T: 3 groups of rows, each row roughly a mix of its group's hidden directions:
T (114 x 10):
[[ 3.88 -3.59  1.04 -1.26  1.36  1.24 -1.04 -0.23 -2.52  1.35]
 [ 1.63  2.64 -0.36 -0.55  2.28 -2.92  0.59 -0.92  4.28  0.21]
 [ 2.66  0.43  2.50 -3.74 -1.53 -1.92 -0.78 -1.96  1.95 -1.25]
 [-2.88 -0.07  0.03 -1.54  0.07 -4.60 -1.32  0.23  3.07 -0.49]
 [ 0.92  2.77 -0.65 -2.44  4.56  1.15  1.92 -0.52  0.34 -1.52]
 [ 0.16 -0.65  1.13  0.95 -5.08 -2.73 -0.62  0.91 -0.22  2.50]
 [-0.71  1.99  2.68 -0.55  1.74 -2.84 -1.93  0.31  3.78 -1.47]
 [-0.94  2.51  0.42  2.32  3.73  1.30 -1.52 -0.63  2.76 -2.16]
 [ 1.97 -1.39 -0.91 -2.33  1.58  4.40  0.73 -2.43 -1.73  0.15]
 [-1.51  1.59 -0.75 -3.55 -2.56 -4.02 -0.91  1.20 -0.50  0.43]
 [ 1.66 -2.25  0.98  2.71 -3.85 -2.70  0.90  2.04  0.34  0.12]
 [-1.59 -0.59  0.93 -3.70 -3.85 -3.15  0.49  0.25 -0.33  0.85]
 [-0.56  3.18 -1.34 -2.88  3.83  0.28  2.33  1.12  0.79 -0.91]
 [-1.06  2.38 -1.39 -4.30  1.85  0.44  3.07  0.99  1.14  0.88]
 [ 2.13  0.40  2.63  1.49 -3.16 -3.27 -2.47  1.58 -0.40 -0.25]
 [ 2.50  1.00  1.39  1.21  2.63 -4.07 -1.82 -2.16  1.08 -0.17]
 [ 0.50 -3.03  0.56  2.67 -4.24 -0.51 -2.10 -1.55 -0.28  1.13]
 [-2.24 -1.99  1.79 -2.02 -4.76  0.66  0.71  1.77 -0.66  0.09]
 [-2.77  1.28  1.66 -1.01 -4.44 -1.44 -0.60  2.33  0.52 -1.57]
 [-1.19 -3.53  1.55  0.68 -3.28 -1.11  2.95  0.61 -2.28 -0.62]
 [-1.50  2.78 -3.30 -1.31  3.00 -0.58  0.15  1.23  3.13 -0.22]
 [ 1.55  1.65  1.11 -2.25 -1.32  0.28  4.44  1.41 -0.89  2.76]
 [-1.53  4.53 -0.47 -0.14  1.77 -2.20 -1.95  1.13  2.60  0.69]
 [ 2.90 -0.33  0.58  2.11 -0.17 -1.08 -4.52  0.81 -1.80  2.12]
 [ 0.53 -0.61  1.70 -2.96 -4.47 -0.18  0.20  2.45 -2.21  0.16]
 [ 3.21 -0.48 -0.74  2.26  0.60  3.33  1.23  1.20 -2.70  2.35]
 [-0.09 -0.35  2.54  2.20 -3.72 -1.13 -3.28 -1.52 -0.63  1.83]
 [-0.45  0.80 -1.00 -2.42  4.04  1.57  2.79 -2.16  0.51 -2.04]
 [-2.15  0.45 -0.92  1.22 -2.68 -0.08 -4.72  0.97 -0.04 -2.40]
 [ 2.57  0.13 -0.90  3.10  3.60  1.79 -0.78  2.60 -1.57  0.57]
 [ 2.26 -2.84  2.28  0.78  3.65  1.99  0.50  1.78  0.40 -1.87]
 [-2.46 -0.08 -0.99 -0.25  0.24  1.87  2.85 -4.17 -1.14  2.43]
 [ 3.71 -0.49 -0.66  2.74  0.51  0.96 -3.64  1.27 -2.26  0.43]
 [ 3.95  2.85 -0.07 -3.16 -0.50 -1.18 -1.35  1.72 -1.13 -1.42]
 [ 5.48 -1.34  2.02  0.70  2.14  1.15 -0.14  0.74 -0.14 -0.62]
 [ 1.66 -2.25 -1.65 -1.90 -3.02  2.14 -0.35 -2.30  0.78  3.08]
 [ 3.05  0.26  3.05  1.82  3.23  0.86 -2.18 -1.84  0.19 -1.40]
 [-0.22 -0.71 -1.54 -1.39 -2.58  0.58  2.17 -0.06 -4.28  2.91]
 [-5.10 -1.77 -2.69 -0.54 -0.18  0.26  2.03 -0.25  0.98 -1.19]
 [ 3.43  3.19 -2.56  0.51  2.05  1.46 -1.70  1.17 -1.73  0.99]
 [-2.64 -1.90 -0.36  1.38 -0.14  0.54  0.77 -1.04  1.90 -5.02]
 [ 3.57  2.67 -1.54 -0.44  2.24 -2.13 -1.73  2.73  0.42  0.85]
 [ 2.34  0.08  1.11 -0.22  1.72  3.63  1.69 -4.10 -0.52  0.74]
 [-1.42  2.90 -1.97 -1.81  0.12  0.02 -1.60 -0.76  1.07 -4.63]
 [-0.83  0.05  0.64 -2.71  0.08  2.71  3.87 -3.35 -1.17  0.01]
 [-1.21 -0.25 -0.10  0.30  2.54  0.89 -1.16 -2.78  4.15 -2.85]
 [-2.84 -1.15 -0.12 -1.23 -3.87 -2.53  2.15 -1.85 -0.01  1.73]
 [ 1.02 -2.92 -0.11  1.70 -1.91  2.88  3.08 -2.24 -1.59  1.38]
 [-3.05 -2.24 -1.41 -0.15 -4.81 -0.21  0.60 -0.05 -1.17  1.46]
 [-0.83 -4.75  0.65 -0.15 -3.11  1.17  1.87 -1.92 -1.19  0.14]
 [ 3.96 -0.30 -0.55 -2.13 -0.31  1.14  0.24  1.32 -4.02  1.84]
 [-2.93 -3.50  1.64 -0.70  0.65 -0.12  1.18 -3.70  1.20 -1.55]
 [ 1.11  1.85  2.49 -4.08 -2.14  1.81 -0.01  0.89 -2.65  0.39]
 [ 0.64  1.57 -0.33 -0.39  2.98  3.31 -2.73  2.28 -0.08 -2.78]
 [ 3.51  0.34 -0.31  0.16  1.33  4.47  0.69 -0.79 -2.78  0.45]
 [-0.86 -3.64 -1.00  1.61 -3.34 -0.77 -0.41 -3.33  1.61  0.47]
 [ 4.24 -1.06 -1.20 -3.44  1.09 -0.41 -1.32 -2.21  1.07 -1.37]
 [-4.27  2.04 -1.07 -1.26  0.79 -2.20 -1.37 -1.10  2.38  2.01]
 [ 1.24  2.35 -0.71  0.10  5.16  0.84 -0.64  1.74  1.15 -1.92]
 [-1.11 -3.86  2.40  3.71 -2.02  0.90  1.06 -0.88 -0.68  0.71]
 [-2.70  1.07  1.77 -2.03  1.74 -1.41  0.76 -1.13  4.44  1.07]
 [ 0.39 -2.39 -0.73  2.03  0.44  3.55 -2.01 -1.22 -3.20 -2.06]
 [ 4.38 -0.70  1.02 -0.01 -1.66  1.69 -1.61  1.18 -3.60  0.33]
 [-1.62  2.76  2.96 -0.30 -0.28 -3.42 -0.35  2.59  1.79  1.57]
 [ 1.24  1.14  1.98  0.90 -0.36 -4.56 -1.90  0.89  0.94  3.10]
 [-1.10 -0.63  0.18  3.30  2.50 -2.90 -2.74 -2.18  1.97  0.30]
 [-2.23 -2.51  2.89  1.04 -4.41 -0.49 -0.18 -0.33 -0.05 -1.69]
 [ 3.35 -0.30  1.97  3.78  1.03 -0.60 -2.81  1.24 -0.93 -1.47]
 [ 1.39 -1.31 -2.18  3.87 -2.33 -1.51 -2.44  2.48 -0.34 -0.16]
 [ 1.17 -0.64 -2.39 -1.62  2.26  2.06 -2.05 -2.11  2.00 -3.35]
 [ 2.13 -2.64  0.31  0.70 -1.37  2.58 -2.90 -0.03 -2.93 -2.40]
 [ 3.63  0.86  4.51  1.01  1.05  0.74 -0.99  1.68  1.20 -1.08]
 [ 1.82 -3.56  1.09  2.38 -1.98  0.57 -2.14 -3.32  0.76  0.39]
 [-3.45  0.09  0.65 -1.74  0.51 -3.23 -2.40 -1.49  1.98  2.32]
 [-3.99  1.73 -0.01 -0.26 -1.17 -2.28 -0.69 -1.29  2.67 -2.93]
 [-2.66  1.11  2.24 -0.12 -0.77 -4.20  0.88 -1.69  2.86  0.13]
 [ 0.72 -0.78  1.56  0.67  4.72  2.14  1.37 -1.48 -0.67  2.82]
 [-2.70  2.53 -1.17  2.63 -0.91 -2.32 -1.36  1.37  2.81 -1.88]
 [-4.10  0.82 -0.66 -0.16  0.77 -2.18  1.59 -0.21  3.88 -1.57]
 [-0.35 -3.87  2.83 -0.47 -2.96 -0.15  1.10 -2.45  1.10  1.68]
 [-1.29 -2.53 -0.36  1.89 -4.95 -0.35 -1.03  0.22 -2.22  0.96]
 [ 0.09 -2.89  1.38 -0.82 -4.02  0.97  1.48 -2.39 -2.44  1.20]
 [-2.90  3.25 -1.16  0.95 -1.81 -3.72 -1.10  1.64  0.88 -0.65]
 [-0.67 -2.36 -1.66  1.84 -4.41 -0.32  0.30  0.18 -3.39 -0.28]
 [ 1.19 -1.93 -0.01  2.96 -3.38 -1.45 -0.05  2.28 -3.19 -0.71]
 [-1.48  2.07  0.23 -4.06  1.76 -0.08  2.53  2.12  2.02  1.52]
 [ 0.90 -0.76  3.34 -2.21 -2.10 -0.40  2.36 -0.14 -2.12  3.35]
 [ 2.02  1.53  2.88  0.66  2.91 -3.31 -0.91  1.98  0.88  1.79]
 [-2.24 -1.03 -1.89 -0.02 -2.78  0.94  1.20  2.37 -4.22 -0.41]
 [ 0.55 -1.40 -2.40  0.34  2.45  4.49  0.97 -1.24 -1.25 -2.23]
 [ 2.49  1.75  1.86  0.04 -0.26 -2.74 -2.60  3.35  1.29 -1.85]
 [ 3.29 -0.81  2.16 -1.04 -0.89  0.12 -2.80 -1.60 -3.39  1.86]
 [-1.98  2.02  1.71  1.47  2.68  0.08 -1.56 -0.61  3.84 -2.35]
 [ 4.05  1.27  0.28  0.65 -0.96 -0.08 -0.26  3.06 -2.16  3.13]
 [ 1.85 -3.41  2.58 -2.78 -2.00  0.85 -1.03 -0.62 -2.70  0.70]
 [ 3.71 -0.32  3.15 -1.20  2.58  3.23 -0.36 -0.76  0.30 -0.56]
 [-3.47 -1.54 -1.76  0.83  0.56  0.46  2.51 -3.87  0.56  1.73]
 [-5.40 -0.96  0.86  0.03 -2.14  0.04 -0.24 -2.44  1.16 -0.80]
 [ 3.63  0.55  1.69  0.40  4.30  1.71 -1.49 -0.21  1.36 -1.16]
 [-3.34  2.76 -2.90 -0.85  2.40 -0.59  0.95  0.16  2.71  1.00]
 [ 2.89  0.29 -1.82 -1.06 -2.49 -0.70  1.16  0.52 -4.05  2.41]
 [ 3.81  0.21  2.90 -1.78 -0.83  2.10  0.20  0.08 -3.12  1.54]
 [-0.44  0.80  3.26 -0.85 -1.68 -4.18  1.35 -0.24  1.29  2.71]
 [ 3.64 -0.77  3.85 -1.50  1.48  2.02  1.41 -0.79 -1.88 -0.09]
 [ 0.58 -2.04  2.09  0.87 -4.26 -1.51  0.82  2.35 -2.40  1.17]
 [ 3.91  0.35 -1.85  2.06  0.93  1.99 -0.07  3.40 -1.78  0.79]
 [ 2.20  0.98  5.34  0.04  1.75  1.95 -0.07 -0.29  1.34 -0.50]
 [-3.37 -1.29  2.44  0.97 -3.22 -2.57 -0.13  0.47  1.42  2.04]
 [ 0.27  1.27  2.73 -2.16  2.11 -1.28  0.72 -0.57  4.43  1.73]
 [ 4.15  1.54 -1.55  1.08  2.00  2.78  1.94  0.54 -2.09 -0.09]
 [ 0.82 -1.95 -2.20 -1.58 -2.12  0.35  0.71  2.28 -4.19  1.92]
 [-2.10  2.29 -1.99  2.19  4.37  0.09 -0.72 -1.60  1.65 -0.23]
 [-1.84  1.00  1.08  2.69 -1.64 -1.50 -1.26  3.14 -3.60 -1.13]
 [-4.46 -1.90 -2.10 -0.82 -1.62 -1.14  1.93 -2.18  0.14  1.55]]
one row of each group, then the others: which group is each in?
[ 3.57 -0.05 -1.40 -1.24  0.32  2.71  0.96  3.36 -2.28  1.49] => Z
[ 5.70 -0.22  2.48 -0.22  0.77 -0.78  0.45  1.11  0.97  1.03] => C
[ 2.66  1.17  2.68  1.56  4.49  1.74 -0.54 -0.45  1.27  0.01] => K

[ 1.96  0.92 -3.34 -0.02  2.77  2.91  0.12  0.87 -0.52 -3.22] => Z
[ 3.26 -1.39  2.39  2.86 -0.94  1.26  2.70 -0.80 -2.25  1.21] => Z
[-1.73  3.41 -0.33 -1.64  1.78 -3.01  1.46  0.93  3.24  0.43] => C
[ 2.80  0.09 -0.37 -1.79  3.98  3.48 -1.18 -1.33 -0.28 -0.98] => K
[-1.63  0.43  0.54  3.27 -0.30 -0.20 -1.31  0.40  3.85 -3.56] => K
[-1.64  0.69 -2.47  1.54  2.64  2.22  0.98 -4.23  1.01 -0.18] => K
[-4.07  2.01 -0.68 -0.15 -2.74 -3.20 -0.10 -0.99  1.43  1.21] => C
[ 1.28 -2.76  2.46  0.19 -1.40  1.67  1.18 -0.96 -2.74  3.67] => Z
[ 0.83 -0.56  0.50  2.34 -0.30  1.14  0.29 -3.71  3.74 -2.72] => K
[-3.68  1.25  0.24 -2.79  0.16 -0.55  3.32 -1.53  1.77  1.89] => Z
[-2.04  2.08 -1.14  0.97 -2.36 -1.97 -3.02  2.74  1.69 -1.91] => Z
